One turn moves every row onto another: examples first, then more rows asked
rore: .26 .18 .19 -.14 .30 -.22 -.22 .03 .09 -.08 -.10 -.13 .12 .29 -.47 .06
 -.01 .12 -.01 -.17
defas: .05 .17 .02 -.04 .25 -.34 -.07 .19 .01 -.13 .09 .04 .19 .05 -.38 .18 .00
 .14 -.17 -.02
rimo: .26 -.15 -.13 -.16 -.10 .23 -.24 .14 .04 -.29 .12 -.45 -.05 .31 -.17 .18
 -.03 .10 .24 -.15
darul: .29 .03 .07 .04 -.07 -.02 -.18 -.04 .16 .06 -.10 -.35 .05 .31 -.23 -.03
 .16 .11 -.36 .04
pivul: .18 .12 .08 -.04 -.10 -.05 .07 .10 .21 .25 -.15 -.16 .27 .13 -.17 .01
 -.09 .03 .02 .13
bek: .18 .10 .18 -.29 -.11 .17 .05 .03 .14 -.09 -.17 -.33 .24 .29 -.24 -.18
 -.03 .14 .05 -.10
Fudiv: .39 .20 .09 .15 -.03 -.03 -.05 .13 .10 .06 -.03 -.34 .15 .23 -.19 .02
 .07 .12 -.43 .03
Pilan: .45 .25 -.19 .21 -.13 .04 -.10 .14 -.02 -.19 .10 -.18 .02 .04 -.20 -.05
 .14 .15 .24 .19
vavut: .15 .09 .10 .04 .15 .00 .14 .18 .01 .04 -.13 -.31 .45 .20 -.42 .00 -.14
 .15 .00 -.19
fida: .27 .03 -.30 .30 -.08 .10 -.22 .04 -.07 -.23 .05 -.33 .16 .13 -.36 .00
 .20 .17 .19 .04
rok: .44 .05 -.10 .07 .00 .07 .04 .41 -.03 -.13 .25 -.35 -.02 .16 -.09 .29
 -.21 .11 .19 -.08
Der: .47 .09 -.10 .15 -.15 .15 -.28 .29 .05 -.06 .13 -.22 .08 .01 -.05 .17
 .04 .04 -.03 .21
fad: .13 .08 .03 .05 -.01 -.04 .22 .19 .11 .22 -.07 -.30 .35 .20 -.23 .10
 -.19 .09 .02 -.06
bafad: -.05 .03 -.04 -.30 .03 -.07 .10 .13 .01 -.35 .16 -.35 .06 .35 -.22 .15
 -.07 .20 -.13 -.29
Risad: .11 .10 -.03 -.11 -.20 -.06 -.05 .09 .12 -.14 .08 -.19 .02 .13 -.05 .01
 .16 .12 -.43 .16
buz: .42 -.23 -.07 .17 .01 .18 -.24 .18 -.08 -.20 .07 -.38 -.04 .17 -.37 -.04
 .16 .16 -.04 .02
gekun: .28 .16 .08 -.15 .05 -.07 .17 .14 .09 -.07 .07 -.47 .00 .45 -.16 .15
 -.18 .16 -.07 -.30
ref: .25 .06 -.26 .20 .09 -.08 -.11 .09 -.07 -.20 .10 -.22 .08 .15 -.41 .10
 .03 .16 .45 -.05
lukem: .15 -.06 .01 .18 .08 -.14 -.09 .15 .15 -.32 .46 -.15 .23 -.04 -.37 .07
 -.01 .17 -.16 .15
sisa: .01 .18 .07 -.27 .15 -.17 -.27 .05 .07 -.32 .01 .01 .17 .11 -.36 .05 .11
 .14 -.15 -.05
Pas: .16 .14 .00 -.22 -.07 -.03 -.01 .04 .21 -.01 .03 -.44 .07 .45 -.06 .27
 -.16 .08 -.03 -.24
mukis: .36 .09 -.27 .18 -.13 -.01 .10 .15 -.03 -.15 .18 -.33 -.07 .19 -.18 .06
 .00 .17 .37 .03
raz: .16 .16 .18 -.29 -.08 .01 -.02 .02 .22 .07 -.18 -.13 .23 .19 -.20 -.07
 -.07 .05 .16 .04
purid: .20 .07 .16 -.06 .02 .16 .06 .09 .03 -.08 -.18 -.35 .37 .24 -.40 -.20
 .01 .18 -.10 -.13
Kag: .26 .15 -.30 .09 -.20 .21 -.12 .08 -.02 -.34 .12 -.43 .14 .22 -.17 .07
 .06 .17 .31 -.09
Zavo: .08 .02 -.01 -.04 .06 -.19 -.05 .16 .23 -.33 .52 -.13 .18 .02 -.25 .23
 -.18 .11 .09 .05
giz: .34 .33 -.19 .02 -.04 .07 -.21 .12 -.01 -.35 .09 -.18 .16 .10 -.24 .07
 .05 .14 .43 -.02
Raku: .13 -.03 .05 -.05 -.04 -.05 -.25 .02 .24 -.41 .40 -.11 .16 -.01 -.29
 -.01 .07 .13 -.10 .20
nuvur: .06 -.05 .05 -.16 .07 -.06 -.13 .07 .19 -.53 .46 -.21 .16 .11 -.35 .07
 -.08 .18 .07 -.06
sise: .12 -.14 -.03 .06 -.05 .00 .04 .13 .15 -.43 .51 -.38 .13 .13 -.27 .04
 -.05 .21 -.16 .01
Guze: .11 -.05 -.05 -.04 -.18 -.04 -.03 .09 .28 -.32 .51 -.26 .08 .07 -.09 .11
 -.07 .12 -.08 .16
Fata: .43 -.02 .00 .11 .29 -.04 -.19 .33 -.12 -.20 .13 -.16 .05 .09 -.46 .15
 -.06 .15 .23 -.08
tes: .09 -.04 -.06 .08 -.04 -.09 .08 .16 -.02 -.14 .11 -.31 .09 .18 -.25 .01
 .13 .21 -.49 .01
guguz: .31 .09 -.06 -.12 .04 .09 -.50 .17 .08 -.22 .05 -.10 .13 .07 -.23 .24
 .00 .02 .28 .02
vila: .00 .15 -.06 -.27 -.04 -.21 .18 .20 .11 -.15 .21 -.20 .01 .24 -.03 .29
 -.17 .12 -.07 -.12
Mekek: .23 .34 .13 -.10 .23 -.20 -.27 .09 .15 -.02 -.07 -.09 .29 .21 -.32 .24
 -.08 .06 -.04 -.13

nuvur turns into -> Raku
bafad turns into -> sisa
Pas turns into -> Mekek
Now these:
buz turns into -> rimo
pivul turns into -> fad
fida turns into -> Kag

One turn moves every row onto another: examples first, then more rows asked
Dezum: -.10 -.05 .16 -.18 .06 .00 -.01 .05 -.37 -.07 .08 -.26 -.10 .35 .08
Pada: .29 -.10 .15 -.10 -.09 -.09 .12 -.03 .10 -.17 .08 .02 .29 .04 .05
mem: .07 -.01 .09 .13 .20 .30 -.16 -.18 -.25 -.24 .18 -.17 .39 -.02 .16
Taz: .16 .06 .00 .27 -.11 .16 .07 .14 .17 -.04 .25 -.07 .13 .17 -.08
gode: -.01 -.01 .32 .24 .18 .22 -.02 -.13 -.10 -.37 .12 -.18 .26 -.10 .14
mor: .09 -.14 -.03 .07 -.17 .18 .10 -.19 -.20 .20 .23 .04 .11 .02 .27
Zodi: .02 -.06 .00 -.27 -.25 -.05 .05 .02 -.04 -.36 .08 .08 -.02 .22 .07
Zaz: -.08 -.06 .39 .17 -.21 .01 -.06 .03 -.08 -.08 .11 .16 -.04 .23 .12
miv: -.04 .07 -.11 -.14 -.25 .05 .05 -.09 -.14 -.05 .05 -.03 -.20 .12 .28
duba: -.08 -.02 .00 -.12 -.26 .07 -.23 .12 -.26 -.16 .26 .05 .02 .33 -.03
Zosem: -.01 .00 .06 .33 .13 .43 .08 -.06 -.07 -.31 .23 -.19 .19 .02 .11
futi: .00 -.02 .31 .26 .20 .27 -.02 -.18 -.13 -.34 .12 -.09 .26 -.05 .16
zet: .19 -.05 .01 -.21 -.21 -.13 -.03 .00 .03 -.28 .00 .08 .19 .16 .14
mot: .10 -.21 .12 .18 .12 .43 .22 -.17 -.20 -.22 .20 -.11 .22 .07 .25
zafip: .08 -.04 .12 .09 .16 .26 -.15 -.17 -.28 -.22 .17 -.24 .39 -.07 .19
kene: -.11 .10 .09 -.15 .07 -.06 .01 .05 -.19 -.16 .01 -.33 -.15 .24 .08
zimis: -.22 -.09 .03 -.19 -.03 .07 .16 .03 -.22 -.34 .14 -.11 -.14 .29 .04
gasel: .27 -.10 .11 .06 .22 .28 .07 -.13 -.13 -.31 .11 -.15 .40 .09 .14
rad: -.06 -.12 .42 .17 -.14 .01 .04 -.11 -.06 -.06 .19 .16 .09 -.03 .11
Zod: .11 -.15 .07 .19 .17 .43 .16 -.22 -.20 -.19 .17 -.08 .25 .06 .26
depu: -.01 .06 -.11 .07 -.17 .09 -.28 -.03 -.14 -.03 .32 -.02 .30 -.05 .02
rokos: -.02 -.03 .36 -.02 -.19 -.02 -.10 .07 -.23 .00 .10 .01 -.13 .33 .08
kalid: .11 -.06 -.10 -.06 -.24 .09 .06 -.12 -.15 .10 .04 .04 -.02 .16 .37
ribo: .10 .19 .04 .01 -.15 .01 -.03 .13 .00 .00 .03 -.18 -.18 .30 .08
Ruf: .27 -.15 .09 .05 .18 .30 .09 -.07 -.15 -.28 .15 -.23 .40 .10 .12
rak: .14 .09 -.02 .21 -.19 .14 .03 .16 .09 .02 .10 -.06 -.05 .34 .07
bez: -.26 .08 -.05 -.15 .00 .04 .06 -.01 -.21 -.26 .09 -.22 -.19 .17 .11
Tor: .04 .02 .07 .33 .18 .42 .07 -.09 -.05 -.29 .19 -.15 .23 .08 .10
Kekog: -.11 -.11 .03 -.18 .00 .11 .04 .12 -.32 -.20 .18 -.18 -.07 .42 -.03
vutim: -.10 .04 -.04 .01 -.27 .03 -.35 .05 -.17 -.15 .22 .09 .17 .15 .06

mor turns into -> rad
mot turns into -> gode
gasel turns into -> Tor
Now these:
Kekog turns into -> bez
Zaz turns into -> zet
rokos turns into -> Zodi

